-2.23; +1.79; -1.91; +0.93; +1.95; +3.11; +2.15; +4.31; +3.24; +0.01; +2.51; -2.35
-0.32; -1.10; -6.45; -0.31; +4.21; +2.04; -1.67; +3.52; +2.30; +1.52; -0.70; -1.31
+0.31; +1.52; -0.28; -1.78; +1.69; +3.87; +4.48; -0.39; +2.39; +4.26; +3.80; -2.94
+0.89; +2.35; +0.00; -1.90; +1.81; +0.13; +1.26; +3.50; +4.29; +4.01; +6.78; +0.57
+0.39; -2.11; -1.57; +0.93; +3.20; -2.52; -5.35; +1.55; -2.88; -3.24; -4.40; -0.44
=>
-2.23; +1.79; -1.91; +0.93; +1.95; +3.11; +2.15; +4.31; +3.24; +0.01; +2.51; -2.35
-0.32; -1.10; -6.45; -0.31; +4.21; +2.04; -1.67; +3.52; +2.30; +1.52; -0.70; -1.31
+0.31; +1.52; -0.28; -1.78; +1.69; +3.87; +4.48; -0.39; +2.39; +4.26; +3.80; -2.94
+0.39; -2.11; -1.57; +0.93; +3.20; -2.52; -5.35; +1.55; -2.88; -3.24; -4.40; -0.44
+0.89; +2.35; +0.00; -1.90; +1.81; +0.13; +1.26; +3.50; +4.29; +4.01; +6.78; +0.57

+2.23; +1.15; +0.54; -0.95; +1.74; -1.10
+1.38; -2.84; -1.33; +1.00; +0.94; +0.83
+4.54; +2.83; -3.51; -3.79; +3.74; -0.93
+3.35; +3.42; -7.03; -3.74; +3.77; -0.31
+2.25; +0.67; +3.79; -3.00; +1.94; +2.13
+1.56; +5.06; +4.25; +3.77; -5.69; -3.43
+2.65; -0.60; +6.39; +1.96; -1.43; -2.90
-0.40; +3.58; -7.37; +1.21; -0.40; -2.08
=>
-0.40; +3.58; -7.37; +1.21; -0.40; -2.08
+1.38; -2.84; -1.33; +1.00; +0.94; +0.83
+1.56; +5.06; +4.25; +3.77; -5.69; -3.43
+2.23; +1.15; +0.54; -0.95; +1.74; -1.10
+2.25; +0.67; +3.79; -3.00; +1.94; +2.13
+2.65; -0.60; +6.39; +1.96; -1.43; -2.90
+3.35; +3.42; -7.03; -3.74; +3.77; -0.31
+4.54; +2.83; -3.51; -3.79; +3.74; -0.93

+1.35; -0.62; +6.19; +2.01; -0.65; +0.50; +2.49; -0.13; +0.01; -1.16; +2.88
+2.70; +0.09; +2.01; -0.77; -0.34; +1.10; +2.63; +2.46; -1.21; -1.07; -0.61
+2.19; -0.48; +2.05; -1.14; +1.12; +1.37; +3.78; -0.61; -0.64; +0.04; -6.66
-2.23; -0.25; +1.15; -3.35; +0.28; +1.70; +1.30; +2.47; +2.41; -2.50; -6.21
-1.92; -0.46; -1.55; +2.92; +0.56; -0.84; +4.00; -1.19; -1.30; +3.64; +4.37
+0.28; +1.14; -0.82; -2.00; -0.19; +0.49; -2.47; +2.71; -1.82; -0.28; -3.68
=>
-2.23; -0.25; +1.15; -3.35; +0.28; +1.70; +1.30; +2.47; +2.41; -2.50; -6.21
-1.92; -0.46; -1.55; +2.92; +0.56; -0.84; +4.00; -1.19; -1.30; +3.64; +4.37
+0.28; +1.14; -0.82; -2.00; -0.19; +0.49; -2.47; +2.71; -1.82; -0.28; -3.68
+1.35; -0.62; +6.19; +2.01; -0.65; +0.50; +2.49; -0.13; +0.01; -1.16; +2.88
+2.19; -0.48; +2.05; -1.14; +1.12; +1.37; +3.78; -0.61; -0.64; +0.04; -6.66
+2.70; +0.09; +2.01; -0.77; -0.34; +1.10; +2.63; +2.46; -1.21; -1.07; -0.61

-1.56; -4.06; -8.29; -2.14; -3.05; +3.09; -0.41; +2.58; -6.29; -2.13; +0.88; -3.44; -1.35; -0.80; -3.81; -3.44
-4.59; -0.23; +3.97; +6.71; +0.91; +0.40; +3.14; -1.87; +5.97; +0.91; +1.26; -3.92; +4.75; +5.01; +2.66; +3.39
-0.28; -0.27; -1.49; -2.33; +4.95; -1.46; -5.44; -3.56; +0.98; +5.90; +3.22; +0.36; +1.91; -7.70; -3.81; -3.67
-3.17; +1.66; +2.36; -0.26; +5.29; -1.04; -2.83; -5.23; +5.00; +8.06; +2.36; -1.97; +3.93; -2.98; -2.06; +0.04
=>
-4.59; -0.23; +3.97; +6.71; +0.91; +0.40; +3.14; -1.87; +5.97; +0.91; +1.26; -3.92; +4.75; +5.01; +2.66; +3.39
-3.17; +1.66; +2.36; -0.26; +5.29; -1.04; -2.83; -5.23; +5.00; +8.06; +2.36; -1.97; +3.93; -2.98; -2.06; +0.04
-1.56; -4.06; -8.29; -2.14; -3.05; +3.09; -0.41; +2.58; -6.29; -2.13; +0.88; -3.44; -1.35; -0.80; -3.81; -3.44
-0.28; -0.27; -1.49; -2.33; +4.95; -1.46; -5.44; -3.56; +0.98; +5.90; +3.22; +0.36; +1.91; -7.70; -3.81; -3.67

-1.19; +1.07; +4.41; +0.86; +2.68
+7.66; -3.74; -2.03; -0.51; +3.18
-1.40; +0.41; +5.42; +1.03; +3.03
+6.34; +6.69; +0.91; +3.25; -0.65
-1.20; +2.16; -5.23; +0.06; +0.36
+1.51; -1.88; -1.20; -4.33; +2.20
-7.19; -7.42; +1.31; +2.38; -5.31
+1.16; +3.78; +2.29; +3.15; +0.53
=>
-7.19; -7.42; +1.31; +2.38; -5.31
-1.40; +0.41; +5.42; +1.03; +3.03
-1.20; +2.16; -5.23; +0.06; +0.36
-1.19; +1.07; +4.41; +0.86; +2.68
+1.16; +3.78; +2.29; +3.15; +0.53
+1.51; -1.88; -1.20; -4.33; +2.20
+6.34; +6.69; +0.91; +3.25; -0.65
+7.66; -3.74; -2.03; -0.51; +3.18

-4.31; -5.45; -0.14; -0.18; -0.42; -0.27; -7.92; -2.11; -0.62; -7.69
-3.96; -6.85; -0.25; -0.67; -0.20; -0.11; -7.92; -1.21; -0.49; -7.72
-3.72; -6.45; -0.31; -1.16; -0.76; -0.05; -7.92; -0.50; -0.29; -6.15
-1.06; -4.01; -0.34; -1.92; -2.18; -0.52; -7.92; -1.24; -0.05; +2.80
-0.50; -1.66; -0.19; -1.52; -2.18; -0.59; -7.92; -2.33; -0.30; -0.67
-1.96; -0.82; -0.08; -0.89; -1.77; -0.59; -7.92; -2.63; -0.54; -3.68
-4.91; -5.85; -0.30; -1.47; -1.32; -0.20; -7.92; -0.25; -0.12; -3.53
-3.39; -3.10; -0.04; -0.36; -1.00; -0.48; -7.92; -2.65; -0.61; -6.62
=>
-4.91; -5.85; -0.30; -1.47; -1.32; -0.20; -7.92; -0.25; -0.12; -3.53
-4.31; -5.45; -0.14; -0.18; -0.42; -0.27; -7.92; -2.11; -0.62; -7.69
-3.96; -6.85; -0.25; -0.67; -0.20; -0.11; -7.92; -1.21; -0.49; -7.72
-3.72; -6.45; -0.31; -1.16; -0.76; -0.05; -7.92; -0.50; -0.29; -6.15
-3.39; -3.10; -0.04; -0.36; -1.00; -0.48; -7.92; -2.65; -0.61; -6.62
-1.96; -0.82; -0.08; -0.89; -1.77; -0.59; -7.92; -2.63; -0.54; -3.68
-1.06; -4.01; -0.34; -1.92; -2.18; -0.52; -7.92; -1.24; -0.05; +2.80
-0.50; -1.66; -0.19; -1.52; -2.18; -0.59; -7.92; -2.33; -0.30; -0.67
